[117 146 119 104 124 134] : C
[119 135 125 126 119 131] : D
[119 134 126 125 119 131] : G
[180 148 169  46  99 118] : Q
[119 133 146 124 104 117] : K
perm: [119 119 125 126 131 134]  G
perm: [117 104 124 146 133 119]  K
perm: [104 117 119 124 133 146]  K
perm: [104 117 119 133 146 124]  K
perm: [119 104 124 134 117 146]  C
perm: [119 119 125 126 131 135]  D

[ 71 127  80 142 132 169 150 129 158  61 145 148 108 156 171 156 125 148
  54 116 153 158 145  91 148 117 101  84 179 142 125 124 172 102  80 114
 139 136 154 151  69  96 119 122 110] : V
[110 165 118  88 177 154 126 116 153  91 117  92 131  95 113 148 148 103
 148 164 140 107 170 116 108 183 101  95  96  95 119  91 157 165 103 132
  81 121 121  91 159 188 113 113 129] : M
[ 88 148 131 121  91  92  95 103 113 121 118  81 140 129 148 158  91 188
 116 153  95 108 110 126 101 164 103 177 165  91 170 157 113 165 113  95
 117  96 148 116 107 183 132 119 154] : P
[121 131 103 129 116 121 164 113  92  96 110 101  91 157 103  91  95 177
 132 183 117 113  88  95 119 153 148 188 113 118  81 159 154 148 140 170
 108 165 107  95 127 116 148  91 165] : E
perm: [165  91 148 116 127  95 107 165 108 170 140 148 154 159  81 118 113 188
 148 153 119  95  88 113 117 183 132 177  95  91 103 157  91 101 110  96
  92 113 164 121 116 129 103 131 121]  E
perm: [129 113 113 188 159  91 121 121  81 132 103 165 157  91 119  95  96  95
 101 183 108 116 170 107 140 164 148 103 148 148 113  95 131  92 117  91
 153 116 126 154 177  88 118 165 110]  M
perm: [ 81  88  91  91  91  92  95  95  95  96 101 103 103 107 108 110 113 113
 113 116 116 117 118 119 121 121 126 129 131 132 140 148 148 148 153 154
 157 158 164 165 165 170 177 183 188]  P
perm: [148 140 170 108 165 107  95 127 116 148  91 165 121 131 103 129 116 121
 164 113  92  96 110 101  91 157 103  91  95 177 132 183 117 113  88  95
 119 153 148 188 113 118  81 159 154]  E
perm: [165 118  88 177 154 126 116 153  91 117  92 131  95 113 148 148 103 148
 164 140 107 170 116 108 183 101  95  96  95 119  91 157 165 103 132  81
 121 121  91 159 188 113 113 129 110]  M

[170 136 154  55 163 109  98  74 179  99 138 147  97 113 187 158 108 121
 152  85 115  66 115 120 115 165  85  79  47 120 114 130 124 154 136 127
 144  69 142  97 106 117 161 142 102  95 117] : Napef
[133  73 114  75 165 128 148 138 131 152  86 138 188 151 118 211 124 117
 126 151 137 104 158 101  96 170 146 141 140 128 122 116  95 100 140 155
 116  76  70 105  98 137 148 175 103 163  91] : Fes
[126 116 140 148 117  76 105  96 140 104 151 163 100 155 138 188 158 133
 118  86  73  91 165 148 131 151 122 137  98 137 124 128 170  70 137 211
 146 128 140  75 152  95 114 101 103 116 175] : tet
[158 124 152 116 188 148 101 100 175 151 116 163 114  73 118 137 128 128
  70  91 138 133 146 151 122 104 140 170  76 140 126  96 117 148  98 105
 140 103  95  86 137 165 211 155 131  75 138] : miv
perm: [138 158 124 152 116 188 148 101 100 175 151 116 163 114  73 118 137 128
 128  70  91 138 133 146 151 122 104 140 170  76 140 126  96 117 148  98
 105 140 103  95  86 137 165 211 155 131  75]  miv
perm: [ 70  73  75  76  86  91  95  96  98 100 101 103 104 105 114 116 116 117
 118 122 124 126 128 128 131 133 137 137 138 138 140 140 141 146 148 148
 151 151 152 155 158 163 165 170 175 188 211]  Fes
perm: [105 140 103  95  86 137 165 211 155 131  75 138 158 124 152 116 188 148
 101 100 175 151 116 163 114  73 118 137 128 128  70  91 138 133 146 151
 122 104 140 170  76 140 126  96 117 148  98]  miv
perm: [ 70  73  75  76  86  91  95  96  98 100 101 103 104 105 114 116 116 117
 118 122 124 126 128 128 131 133 137 137 138 138 140 140 140 146 148 148
 151 151 152 155 158 163 165 170 175 188 211]  miv

[149  81 112 124] : Lus
[103  66 151 104] : lonol
[108 110 155 102] : nuf
[121 105 147 168] : Vuma
[155 123 146 108] : gulu
[164 153 122 168] : pakav
[103  66 140 104] : bire
[139 110  89 121] : vomi
[ 89 114 129 152] : zov
[158 144  90 148] : Patez
[121 110  90 139] : gipeb
[101 108 155 110] : Vuvef
perm: [102 155 110 108]  nuf
perm: [ 89 110 139 121]  vomi
perm: [155 110 101 108]  Vuvef

[143 170 165 136 146 134 168 149 156 171] : T
[170 143 149 146 168 156 134 171 168 134] : N
[170 143 149 146 168 156 134 171 165 135] : U
perm: [135 170 143 149 146 168 156 134 171 165]  U
perm: [135 165 171 134 156 168 146 149 143 170]  U
perm: [165 135 170 143 149 146 168 156 134 171]  U
perm: [171 165 135 170 143 149 146 168 156 134]  U

[130 201 131 152] : mimob
[159 104  99  61] : Guvo
[150 180 177  76] : nolu
[100 126 104  61] : dazag
[118 126 117  59] : sig
[132 130 201 152] : lil
[126 104  99  61] : terul
[130 133  88 104] : Kadep
perm: [152 130 201 131]  mimob
perm: [104  61 126 100]  dazag
perm: [ 61 126 104  99]  terul
perm: [152 132 130 201]  lil
perm: [ 61  99 104 126]  terul

[ 99 120 143  48 101] = zan
[120 101  48 143  98] = Fupa
[ 80  97 116  65 200] = rore
perm: [ 48 120 143 101  99]  zan
perm: [ 48  98 101 120 143]  Fupa

